In the data rows, 128 means zero.
Here are some points:
[ 72 138   0 151  55 135  35 152 128 113 128  67  83 128 149  56 128 123 182 128 219  93 167 137]
[140 111  44 138  77 128 128 185 112 102 116  78  95 128 133 128 162  89 121 131 133 128 140  88]
[156 152 126 117  84 128 131 126 116 112  44  96 180 186 172 123 128 162 146  95 109 128 128 151]
[128 129 130 121 169 128 132 128 128 175 154 128 103 122 119 136 124 141 128 128 131 148 161 151]
[171 138  65 150 121 138  85 113  96 107 176 110  97 147 128 124  96 128 105 128 135 116 128 155]
[128  99 128 128 150 128 138 150 168 168 218 134  42 142  85 128 202 187 139 107 173 176 231 166]
[128 125 146 155 128 116 136 140  83 101 128 128 149 135 157 128 102  71 128 136 101 150  93  90]
[135 118 114 128 126 138 121 138 152 148 144 120  75 121 133 124 127 128 128 114 132 159 170 128]
[174 129 125 112 199 121 136  68  78  95 156 128 128 172 117 128 107 128 110 128 171 130  57 119]
[130 140 146 136  95 116 154 148 128 130  97  58  65 125 128 108 164 199 123 128 128 117 128 161]
[128 128 177 106 135 128 128 118 177 151 143 164 138 155 128 141  99 119 111 122  99 121 128 134]
[175 118 126 167 128  94 110 128 121 123  46  74 168 128 101 147 102 163 128 163  89  89 128 155]
[169 128 128 156 128 135  91 128 110 118 138 116  68 135  82  81 204 156 162 103 206 148 170 142]
[153 128 128 176 128 132  95 194 101 105 149 177  96 135 117 146 114  18 149  97  97 148 137  55]
[117 144 192 102 163  89 183  99 153 151 128 153 149 161 121 142 128 158 107 128 128  69 118 147]
[ 72 121 163 155  64 128 147 167 152 140  88  54  44  38 128 150 189  72 120 145 100  82 211  78]
[128 128  76 128 141 160  93  38  85  91 128 127 105 104 168 115  99 150  73 165 119 168 149 130]
[112 128 112 163 102 161 118 160 128 144 104  97  55  70  41 128 215 118 219  76 106 128 128 107]
[126 141 116 108 182 146 128  96 139 122 111 179 116 133 133 128  87  29 106 158 146 121 155 128]
[115 113 128 128 128 163 128 132 142 144 180 144 128 185 130 128 164 205 131 128 144 109 110 165]
[128 117 117 191  92 110 135 128 184 186  47  93  99 115  86 187 158 128  68 166  70  67 155 172]
[117  85 128 128 128 163 128 128 106 123 181 172 124  92 111 132 145 128 100 115 131 168 128  77]
[128 109  92 154  63 128 118 128 175 160 148  77 128 115  89 141 190 128 135 130 110 128 204 180]
[151 127 163 139 156 130 128 128 184 169 128 133 128 126 103 122 138 117 128 128 139 125  66 125]
[128 128  74 128  99 120  82 151 133 128 128 108   7 128 125  94 105 192 112 128 174  80 255 176]
[148 110 228 148 124 134 217 147 220 222 136 139  75 117 128 154 220 182 127 131  90 159 176 187]
[112 144 170  93 108 121 166  72 150 128 119  98 152 165 140  84  96 150 113 126 128  86 103 148]
[ 88 128 187 133 114 128 184  98  93 102 103 110 107 111 165 139 125 133  55 165 128  83 134 116]
[107 128 222 115 203 121 204 101 128 127 128 189 111 110 134 151  99 152  92 135  99 131 147 136]
[152 133 211 120  95 114 183  98  90 101  98  90 190 191 127 133 128 155 161 121 125  73 128 136]
[161 124  62 150 114 156  77 145 101 113 196 127  89 153 119  81 104 137 185  99 128 157 164 117]
[187 146 107 105 145 126 109  60  97  86 131 129 128 192 146  95  93 157 106 131 128 140 107 149]
[ 99 151 117 142 167  80 118 127  89 128  71 166 154 105 132 129 107  94 128 149 144  88 105 128]
[158 128  12 128  85 193  55 150 128 117 128 106  69 170 128 128 128 169 128 134 189 168 197 141]
[158 148 169 142 106 128 128 133 105 119 136 103 153 129  95 126 128  95 128 127 107 139 114 115]
[ 71 108 104 128  83 123 103 128 116 145 109  94  91  72 132 136 161 145 120 130 128 134 159 124]
[ 86 128 204 139  94  74 200 138 167 165  36 128 180  86 126 117 128 138  73 169 113  63  84 129]
16 more points follow, each with its number after it:
[ 84 133 128  89 120  89 151 128 123 128  91 127 139  74 206 111 118 140 157 113 141 124 128 125] 0
[150 154 147 145  56 128 158 150 128 129 128  78 156 142 133 129 103 107 128 101 146 128 102 118] 1
[ 50 127 140 125 128 136 128 130  87  99 104  63  41 120 128 113 100 128  96 141 148 128 197 143] 2
[164  93 128 162  89 175 128 180 176 158 128 101  49 134 128  84 203 168 116 149 157 144 193 148] 3
[134 125 150 152 128 128 145 157 120 112 128 127 158 106 128 144 146 128 112 127 139 148 128 116] 4
[ 94 138 155 128 132 128 128 128 138 160 158 125 121 132 161 123 128 149 136 114 107 192 128 141] 5
[128  76  53 128 128 128 128  35 128  57 229 143 105 116 157 123 132 128  43 128 113 175 128  64] 6
[127 139 163  96 128  94 135 128 115 112  80 128 124 180 157 134 104 155  85 148 129  66 129 152] 7
[131 156 178 128 122 114 163 139 148 153 164 114 126 128 157 149 103 121 128 119  77 128 121 132] 8
[130 114 128 120 115 128 126 120 110 128 170 117 104 116 138 138 128 175 143 128 127 128 153 146] 9
[164 129 101 146 128 154 106 177  35 128 128 111 112 166 113  81 112 116 132 114 128 128 137 116] 10
[182 126 128 159  78  93 193 208 128 152  62  99 166 124 111 137  99 205 107 128 124  60 128 200] 11
[167 128 145 121 171 133 147 104 142 129 146 160 136 153 137 128 101 160 128 107 166 136 129 138] 12
[128 135 105 113 132 100 107 134 128 139 134 111 119 128 162 125 100 113 132 140 128 137 127 115] 13
[128 163 128  53  99 108  79   5  73  81 121  88  99 157 166 111  88 157 122 128 128 128 156 143] 14
[140 135  72 122 144 123  95 128 137 128 150 161 140 140 141 141 149 170 141  99 139 144  87 146] 15
Which of these numbered points is nearest to each point below, ignoring the 2 directions in which the first points spread most? Its number follows each.
[ 59 140 166 101 121 138 160 132  96 110  78 111 119 128 114 108 151  69  78 158 153  68 124  92] > 2
[159 130  17 135 151 130  38 121 131 128 151 147 152 151 128 128 158 209 147 107 142 143 100 185] > 15
[123 128 108 117 193 131 114 108 128 128 131 186 186 128 135 129 129 155 146 128 114 122  56 139] > 15
[111 112 120 128 128 168 150 128  21  35 166  70 128 171 127 105 123   0  32 182 146 136 148  31] > 2
[148 128  99 128  93 109 118 142 171 151 156 105  79 136 114 183 161 128 195  92  83 176 174 128] > 8
[ 50 119 195 125 128 128 190 122  75  90 128  47  87  61 108 128 207 108 128 128 114  99 128 114] > 2
[ 49 149 170 128 127  33 157 128 128 103   1 134 222  64 187 128 128 148 117 130 128  97  46 128] > 0
[179  74   0 126 172 172  21 154 112 121 224 151  85 128  54  46 142 122 176 101 236 170 165 122] > 12
[192 117 149 111 165 115 135 128  84  79 153 154 152 107  71 155 168  64 116 140  81 187  80  80] > 4
[128 128  74 128 124 168  88 148 151 128 167 127 111 150 110 128 186 209 137 110 128 155 124 196] > 15
[149 128  88  80 195 144 128  80 128  96 154 198 103 147 140 102 112 122 128 136 176 163 148 128] > 12
[128 128 156 109 130  91 132  98 128 140  22 146 128 128 125 128 156 171 110 136 123 104 143 167] > 7
[131 135 128 164  74 128 135 128 159 128  65  50 166 103 118 128 113 146 177  94 129  92  77 152] > 1
[170  93  61 160 109 152  64 185 170 184 128 123 128 138  99 144 149 171 175 111  94 160 126 140] > 15
[127 128  88 137  95 128  90 155 114 112  74 128  94 128 128 128 102 121 121 118 111  57 159 127] > 7
[155 128 168 135 128  70 148 139  37  60  64  86 230 180 179 140  88 233 252  57 106  80  15 173] > 11
[183 128  46 128 129 143 128 118 185 161 177 132 107 125 103 128 111 128 145 117 185 164 142 128] > 12
[140 128 126 137  43  86 121 149 108 118 128  44 108 143 114 135 128 126 209  78 111 128 165 101] > 1
[134 116 159 123  73 128 155  87  58 128 177  85 137 128 171 152 104 220 222 128  84 128 110 177] > 9
[106 137 105 111 190  98 128 109  63  82  13 182 139 127 131 186  98  55 255  59  81 128 128  78] > 0
[ 85 128   1 144 118 146  33 141 113 111 113 134  76 152 113  73 128 148 137 142 204 128 190 143] > 7
[128 144 243 101 179 128 201  86  96 105  15 166 234  44 171 179 118  11 211 128  74  93 128 128] > 0
[ 91 121 129 128 127 130 146  64  97  87 128 149 112 142 128 134 113 128 142 128 128 132 150 128] > 9
[120 128  82  84 128 168  91  78 121  96 220 135 128 101 127 124 124  74 106 143 124 190 143  75] > 6
[159 135 121 139 125 128 121 140 175 184 150 122   5 105 128  92 110 217 143 116 173 126 222 128] > 12
[ 42 123 175 130 128 128 159 124  90 128  81 104 128  37 112 128 167  79  56 178 142  88 136  77] > 2
[116 115  60 158 139 187  61 171 128  83 201 128  88 164 198 112 106 193 128 106 128 183 128 128] > 5
[140  84  97 128 171 146 100 171 128 122 161 169 128  98  87 128 176  91 141 140 128 182 160 124] > 4
Now 16 new points, numbered from 0 again:
[190 127 128  94 148 138 170 106 128 169 216 123 128 128 105 112 128 103  50 179 130 197 128 108] 0
[128 136 182  86 128 128 168  78 128  42  98 111 128 128 128 119  96  58 107 109 149  91 128  99] 1
[ 84 122 128 112 119 116 137 128  61  84 123 128 128 142 176 137 127  65 144  98 125 132 136  95] 2
[173 107  84 153  98 177 106 149 222 222 239 105 128 147  78 128 183 118   0 210 214 186 219  94] 3
[128 100  76 140 146 178  81 151 128 128 185 109 128 111 139 115 184 135 123 125 128 174 131 128] 4
[158 131 149 133 145 119 125 117 128 125  91 148 110 122 121 114 107 142  99 128 170 128 129 128] 5
[168 109 128 139 123 202 128 177 163 146 235 112  19 165 128  73 166 167 158 111 193 164 128 178] 6
[169 130 128 194 123 165 128 248 128 128 223 118 128 163 107 181 138 116 243  49  57 152 212 140] 7
[128 118 168 126 160 130 148 128 147 166 128 164 165 132 111 151 151 128  94 146  80 134 128  90] 8
[124 135 151 128 143 138 136 131 128 134 153 150 122  94 136 128 117 128 149 120 158 139 148  63] 9
[128 128 152 128 153 132 128 128 146 158 128 128 142  89 114 137 116 168 128  96 132 129 108 162] 10
[ 95 142 172  97 180 128 128 104 128 133  99 178 165 125 141  96  98  65  98 136 148  89 101 128] 11
[146 120 221  84 129 128 128  49 118 117 128 130 224 121  72 139 128 134 170 119 128 115  42 150] 12
[134 140 113 136 128 121 111 131 149 164 130 161 140 128 132 112 141 128 141 114 160 149 107 116] 13
[ 93 111 179 128 126 121 162  87  41  55  47 128 128  97  83 105 112  32 128 164 128 128 121 128] 14
[165 110  88 130 112 165 102 123 148 154 177 115  80 152  71 101 128 128 103 133 157 151 186 135] 15
Which of these numbered points is nearest to each point below, ignoring the 2 directions in which the first points spread most? Its number follows each.
[ 94 127 114 128 117 106 107 146 104  74 124 128 128 128 176 129 102  53 157 133 124 119 141  74] > 2
[ 60 144  91 139 128  99  91 160 149 128 128 161 128  82 111 102 122 112 137 128 128 105 186 105] > 11
[151 159  42 128  84 128  68 137 137 136 141 128 128 102 108  81 131 118 164 102 174 128  91 118] > 13
[134 131 130 119 138  91 142  95  60  81  71 122 142 125 128  98 106  44  57 172 128 124 114  71] > 14
[148 119 128 119 163 134 191 128 148 150 128 160 193 155 139 186  90  86  60 160  51 172 128  99] > 8
[165 127 128 161 159 128 117 196 210 201 212 164 111 170 114 131 110 128 231  93  86 160 163 143] > 7
[ 97 134 134 125 116 121 128 126  70  77 132 130 103 136 128 138 128  88 144 131 124 122 141  99] > 2
[100 128 120 103 191 145 119 128 115  96 140 171 106 127 141 141 128  91  77 158  80 136 166 105] > 8
[187 128 129 124  69 165 131 128 106 121 163  70 130 181 110 123 104 119 128 142 126 139 144 130] > 15
[106 128 133 155 142 113 128 128  81  94 105 134 128 128 123 156 144  25 128 126 123 122 128 128] > 2
[161 119 144 120 150 128 160 123 113 100 167 150 228 138 121 154 162 128 140 128  99 128  38  90] > 4
[128 128 128 107  97 128 159  85 128 131  25  84 128 128 206 120  96 186 118 128 153 100 103 169] > 5
[ 80 115  78 119 240 125 128 101 141 134 128 220  99  79 123 134 122 107 128 122 128  79 165  94] > 11
[128 123 128 157 128 160 110 191  77  74 169 105 131 128 116 106 109 248 175 114 153 131 101 205] > 10
[128 147 173  92 138 121 128  99 130 142 129 123 120 128 160 165 128 103 112 128  58 145 127 123] > 8
[137 138 145 125  66  93 145 128 153 158  91 128 133 106 128 129 107 120 177 102 137 128 108 127] > 13
[ 76 121 128 134 142 122 116 128 160 137 108 120 110  45 109 172 128 163 172 111  93  97 151 159] > 10
[128 111  80 130  94 159 102 146 181 139 188  87  68 128  92 103 186 194 128 159 158 141 198 154] > 15
[129 136 153 127 128  97 138 128 119 145 135 104  95 128 148 122 132 146 109 128 152 127 154 128] > 5
[175 108  37 124  90 179 128 139 128 113 215 115   8 166  51  54 164 128 145 123 212 152 128 201] > 6
[175 137  92 128 157 116 131 154 163 171 148 156 128  99 100 134 144 128 168 109 135 172 101 128] > 13
[125 102 158 159 105 128 141 167 159 180 113 123 136  72 102 158 140 171  95 128  91 141 127 155] > 10
[ 67 122 204 128 128 115 128 128  71  70 104 132 128 128 128 184  99 128 143 107  57 143  60  87] > 2
[131 126 128 136 136 137 161 129 133 128 137 136 128  94 140 124 119  92 133 130 141 153 128 107] > 9
[144 128 130 141 128  95 129 123 150 134 128 106 154 167 128 114  97 241 175  99 128 102  98 206] > 10
[128 128 110 145 125 164 114 141 111 105 128 109  91 146 112 115 112 224 185 108 141 172 142 193] > 10
[130 132 122 106 163 152 119 103  85 128 156 128 146 146 128 128  90 128 140 128 146 128 100 140] > 10
[124 128 169 155  30 136 128 150 173 128 128  38 123  90 124 113 128 119 253 128 123 131 128 128] > 12
